rotation steps, each row followed by its count of steps
The counts run from 0 to 372.
[147 148 123 148 125 153 114 112  72 171 128 120 141  92 127 136 141 133
  93 129 126 120 117 139 100 136  92 146 138 150 120 145 138 143 145 129
  96  92 123 111 129 134 111 145 158 136 137 120 119 119 109  99 127 131
 108 135  79 113 178 139  97 141 161 133 133 117 143 112 152 106  77 132
 101 139 144 152  89  87  95 119] | 322
[ 83 120 155 141 140  99 145 141 118 109 131 133 127 113 144 140 130 131
 170 122 125 124 137 128 105 114 123  93 127 199 161 116 108  93 122 153
 123 172  96 128 114 126 108 107 119 142  79 143 115 148 126 131 137 136
 143 130 151 173  89 149 145 137 144 105 157 139 138 131  96 131 148 120
 145 178 134 109 103 145 122 101] | 365
[144 120 113 112 117 104 115 168 151 144 120 120 112 130 131  95 153  99
 100 150 122 145 100 140 100 108 159 128 142  75 116 157 133  99 129 144
 123  93 123 142 161 143 113 119 128 133 157 146 157 111 156 112 120 132
 101 135 141 106 156 103 140 151  97 111 171 129 132 158 143 136 123 137
 151 105 144 129 154 100 139 163] | 48
[134 133 147 161  89 127 136 150 123 135 106 142  93 112 152 171 107 108
 166 130 112 108 150 127 127 116 127  98 112 162 122 102 101 123 127 136
 148 178 128 129 127 134 111 130 116 137 119 134 135 153 174 171 112 115
 159 106 194 162 102 138 120 111 116 153 124 155 126 123  76 146 137 117
 140 164 113 125 111 168 158 119] | 73
[ 83 108  97 124 103  86 148 132 164  94 144 144 132 114 121  94 144  96
 144 107 154 125 151 135 156 140 108 119 123 195  99 130 120 146 167 125
 120 149 142 103  90 131 118 149 138 105 150 140 137  92 129 102 124 149
 111 130  97 177  79 130 127 128 120 116 110 110 132 102 135  92 146 141
 144  78 158 134 143 106 122 125] | 278
[ 84 132 141 127 129 104 103 130 132 152 138 132 132 111 134 111 147 122
 124 140 106 161 123 132 119 134 127 179 114 182 137 157  97 138 139 111
 100 147 144 104 114 123  82 118 103 114 156 151 129 131 111  94 153 161
 114 164  49 118 104 161 138 164 169 105 143 129 134 125 134 106 149 122
 140 161 132 120 134  99 115 127] | 22
[159 146 149 144  86 144 127 125 141 171 123 109 123 112 110  92 125 103
  97 163 129 109 118 160 140 118 149 122 131  90 103 129 150 154 111 105
 137 130 117 115 159 120 137 146 146  88 190 131 115 140 152 151 112 135
 128 103 175  97 163  99 101 114 116 136 111 145 100 102 168 132 117 142
 130 107 120 132 150 125 149 142] | 198
[167 136 141 156 112 137 130 163 100 114 112 142 103 102 141 143 103 112
 131  86 109 105 167 103 133 111 130 115 133 156 125 142 133 110 130 110
 136 145 118 129 120 143  81 145 137 122  76 105 114 140 146 187 109  95
 167 114 176 156 122 166 133 106 114 144  98 138 150 136 107 119 121 109
 134 151 115 104 117 135 114 124] | 224
[142 129 137 124 127 133 159 162 139 123 128 122 117  91 134 113  99 113
 114 130 137 112 143 137 131 110 130  92 133 103 103 157 158 131 105 154
 155 108 115 182 151 118 137 153 153  87  99 155 153 148 136 153  83 109
 153 108 190 130 135 103 139  95  79 144 100 150 133 120 141 156 132 133
 154 100 136 121 119 134 111 135] | 83
[ 90 154 151 130 136 113 123 118 134 129 127 127 139 136 113  88 153 137
 144  95 116 138 129  86 139 155 127 148 125 177 142 168 109 112 155  96
 136 138 121 118  95 134  88 144  93 128 162 133 101 141  99 129 136 169
 117 126  84 128 114 167 151 148 173 101 107 106 149 126 118 109 156 137
 125 152 150  94 144 103 111 110] | 174
[133 140 156 154  97 148 131  84 102 141 139 109 131 139  96 170 132 153
 123 144 126  91 113 136 109 120 131 104 133 146 162  76 149 140 130 115
 128 156  88 101 109 113 145 116 141 150  80 105  78 129 123 133 143 116
 120 111 163 126 144 146 109 105 167 126 146 129 106 112 103 103 101 115
  88 150 100 127  95 146 146  95] | 216
[115 126 144 113 135 123 112  98 102 190 125 118 141 127 132 133 126 134
 128 179 140 128 121 169 119 121 112 134 124 114 129 122 116 122 129 159
  99 107 131 131 172 118 154  85 130 149 180 153 136 122 137 104 146 170
  88 107 129  93 156  87 101 162 157 129 163 131 125 109 145 149  99 142
 106 165 137 136 114 137 130 132] | 284
[118 112 163 115 151 102 114 115 112 125 142 130 118 123 121 143 133 140
 177 149 132 114 145 131 109 102 143 106 126 133 160  88 117  85 124 136
 120 161  72 145 159 134 150  92 122 149 113 125 111 137 137 142 174 149
 130 123 167 130 107 116 123 122 153 127 153 141 116 123 110 121 141 142
 123 184 127 107 113 160 173  97] | 177
[167 161 142 161 107 153 104 149 112 111 114  91 122 186 118 136 155 106
 105 133  94 130  65 133 128 149 149 125 123 101 149 119 151 138 138 131
 121 138 118 113  95 146 113 145 112 147 131 114  93 147 150 111 120 110
 129 150 139 110 155 144 150 103 137 157 166 122 112 128 109 119  95  83
 116 102  79 145 142 125 133 128] | 76
[122 118 115 128 161 115 133 126 110  94 147 127 164  95 146 103 128  97
 142 141 173 128 162 150 137 124 146 107 122 116 131 131 160 125 126 169
 129 106  82 178 168 150 176 148 134 120 146 144 114 113 127 137 118 137
 139 119 131 150 127  77 130 109 124 146 107 120 145 123 130 155 110 156
 192 123 184 154 111 135 128  85] | 17
[121 130 162 104 139 134 136 134 144 162 124 129  85 127 124 131 113 155
 136 140 110 109 131 110 101 107 166 119 116 117 135 143  97  77  88 143
 177 136 119 157 131 103 119 115 111 148  91 148 139 140 138 180 111  98
 156 120 179 120 122 133 149 124 114 116 129 151 143 148 101 173 147 122
 145 160 115  83 132 148 158 135] | 186
[107 107 159 113 126 101 123  94 131 134 138 136 120 109 111 120 115 156
 166 131 139 113 169 105 130 110 143 120 137 175 151  92 110 109 125  89
 135 172  88 115 119 124 129 118 121 135 128 104 101 129 123 160 163 149
 128 110 163 133  93 144 110 130 165 111 107 140 121 116 121 113 172 136
 101 185 132  94 119 163 169  91] | 176
[144 130 146 140 146 113 124 128 100  95 117  96 147 161 125 145 140 142
 161 121 146 121 145 104 123 123 133  83 148 117 152 126 150  98 144 148
 119 143  63 151 142 153 141 118 127 142 106 109  88 161 137 134 157 157
 120  93 211 143 138 126 145 123 159 137 136 139 120 142 108 114 132 132
 109 166 151 120 109 156 144  87] | 329
[113 122 156 110 118 151 152 121 123 173 122 156  93 112 138 143  99 181
 122 110 104  98 142 110 101 125 125 139 117 134 122 116  78 106  99 108
 177 152 140 117 114 102 119 118 121 137  77 150 128 137 129 168 123  91
 141 105 154 130 115 151 134 133 111 114 113 142 130 144 102 156 152 119
 110 167  97  77 133 138 149 159] | 185
[127 142 118 111 124 146 121  59  71 162 139 115 115  83 117 124 109 140
 114 141 142  92 119 145 110  94 138 126 140 142 122 101 140 127 135 133
 115 105  95 128 131 128 178 120 122 158 148 125 100  83 133 131 134 135
 117 119  96 134 168 104 108 124 147 135 117  95 133 102 112 146  85 154
 154 141 164 155 104 132 145 109] | 358
[131 107 105  98 168 136 133 148 142 112 139 168  98 147 148 137 123 155
 142 119 126 131 138 112 125 124 151 165  93  75 122 111 104 123 111 137
 174 103 169 156 139 131 130 132 111 140 107 127 161 118 108 137 121 102
 166 178  80 118 115 117 146 142  90 139 125 125 142 138 133 155 165 131
 142 110 105 119 161 149 130 150] | 80
[130 163 158 159 103 138 115  98  83 117 137 114 115 127 112 151 150 134
 144 115 129  82 124 121 120 115 130  99 113 164 163  91 150 129 150 112
 139 157  87 100  95 127 129 148 145 134 105 111  84 150 123 133 135 133
 146 136 135 136 128 145 124  87 172 141 136 124 117 102 100  95 121 105
 128 150 118 136 102 136 134  82] | 215
[157  95 106 154 144 105 123 171 150  92 113 126 125 173 154 162 154 106
 146 143 118 158 112 144 101 143 127 125 127  79 141 123 134 107 139 157
  91 141 153 130 150 150 116 102 105 150 127 102 146 134 152  84 146 131
 100 130 154 132 122 125 151 144 122 135 191 153 113 163 123 132 119 107
 108 129  90 152 129 152 130 144] | 39
[140 158 134 152 145 145 113 120  67 133 138  99 169 113 128 146 141 131
 102 138 135 103 129 141 113 124 102 121 140 122 154 138 159 138 137 156
 104  92  95 152 155 132 142 140 157 119 129 131 105 149 111 111 128 156
 118 133 103 101 176 112 113 120 159 147 141 134 148 106 144 111  74 122
 119 144 164 147  84  99  83 107] | 321
[112 122 139 118 110 129 154  88 105 152 155 106 145  64 129 126  95 120
 124 160 150 127 139 183 142 116 140 152 148 154 141  88 143 158 119 110
  95 146  92 122 137  99 164  97 123 130 119 128  96  88 147 134 124 103
 130 124 115 141 126 116  78 105 136 146  97 136 117 124 120 149  99 172
 168 128 139 157  99 139 150  99] | 55
[ 92  86 121 117 104  87 127 136 161  94 159 128 145 112 114 114 138 130
 156 135 158 140 134 149 133 142 120 126 122 155 146 107 120 174 124 105
 109 150 147  99 119 103 124 114 162  95 105 115 153 112 111  98 146 134
 116 149 109 119  75 140  94 132 107 118 125 154  94 109 161  74 156 145
 103 105 121 122 149 116 108 126] | 127
[109 123  72 126 134 139 135 137 149  90 148 154 111 151 144 137 129 119
 135 129 108 130 106 126 122 134 107 151  89 112 117 110 114 147 134 147
 138 120 188 120 114 125 125 139 128 130 101 111 153 109 111 108 110 104
 152 183  59 122 116 133 135 118  92 136 129 118 128 130 131 118 133 107
 146  76 103 155 145 113 117 151] | 268
[126 135 147 137 138 137 123 105  82 118 152 104 165 106 127 136 136 140
 135 148 150  98 138 164 125 125 124  83 129 129 144 124 163 145 123 174
 110 107  95 153 149 115 186 145 178 118 133 151 113 153 104 111 120 147
 127 117 136 102 150  89 104 101 149 137 134 132 122  96 147 134  95 146
 119 144 156 143  87 123 108  94] | 320
[141 132 130 137  88 114 123 143 176 146 112 100 133 111 131  87 133  90
 117 149 142 145 113 163 141 138 155 109 157 106  93 147 140 121 114 143
 117 124 124 125 162 147 130 106 117 114 189 158 138 135 168 127 110 133
  90  97 177 129 149  83 124 128 126 123 152 140 112 152 147 157 117 143
 148 109 134 140 140 124 142 144] | 123
[128 124 107 124 125 150 177 126 157  93 149 135 155 112 108 102 104 147
 123 100 148 127 143 115 168 150 127 156 143 125 109 133 135 169 121  97
 158 131 148 121 101 110 122 153 124  95 105 111 115  98 106 144 112  81
 158 130 100 149 106 148 127 106 107 137  59 118 118 128 121 143 127 150
 151  87 137 125 159 115 120 130] | 345
[122 134 105 129 134 167 137 128 117 156 113 171 105 132 150 154 110 160
 123  86 104 132 142 101 120 134  63 157 116 169  78 150  76 121 150 126
 136 130 183 114  95 119 111 124 102 155 107 131 139 108 109 129 116 127
 118 125 101 159 114 161 136 148 136 122 121 108 154 119  97 148 120 112
 124 138 132 130 110 120 120 147] | 32
[126 126 135 150 116 101 124 138 119 130 113 153 115 107 117 130 123 151
 145  80 136 139 169  92 139 133  92 130 136 198 113 131  96 122 160 104
 123 145 143 107 114 122  86 126 139 132 121 103 133 133 108 140 154 164
 118 121 136 150  94 184 123 152 155 120 105 125 145 129 136 108 154 134
  76 169 140  95 105 121 108 120] | 363
[ 97 167 166 159 137 118 112 125 105  96 139 128 128 137 118 139 148 124
 175 105 114 100 127 102 123 121 128  86  93 181 180 109 131 128 132 136
 139 156 105 138 110 135 127 166 137 120 118 127 107 168 114 134 133 144
 167 157 129 135 106 147 153  97 178 137 140 121 133  92 109 105 157  98
 136 155 144 110 108 141 118  77] | 214
[103 139 118 140 114  95 101 156 160  99 135 113 142 139 119  86 187  79
 130 140 127 138 121 131 138 138 121 111 117 136 126 165 132 141 162 146
 111 111 151 135 125 139 111 144 148 108 185 139 155 157 124  89 126 167
 107 151  91 101 109 112 140 138 129 109 148 134 123 118 169  95 141 127
 130  97 157 134 134  95  93 142] | 352
[140 124 151 121 123 124 131  96 123 115 116 129 117 141  98 111 110 145
 168 114 146  93 152 100 133 109 117  76 141 143 113 102 133  89 143 122
 149 154  93 137 118 143 148 134 132 154 128 109  91 139 141 168 144 147
 129  97 214 163 117 125 141 117 151 114 121 125 119 112 112 130 128 140
 124 163 140  98 121 172 148  94] | 328
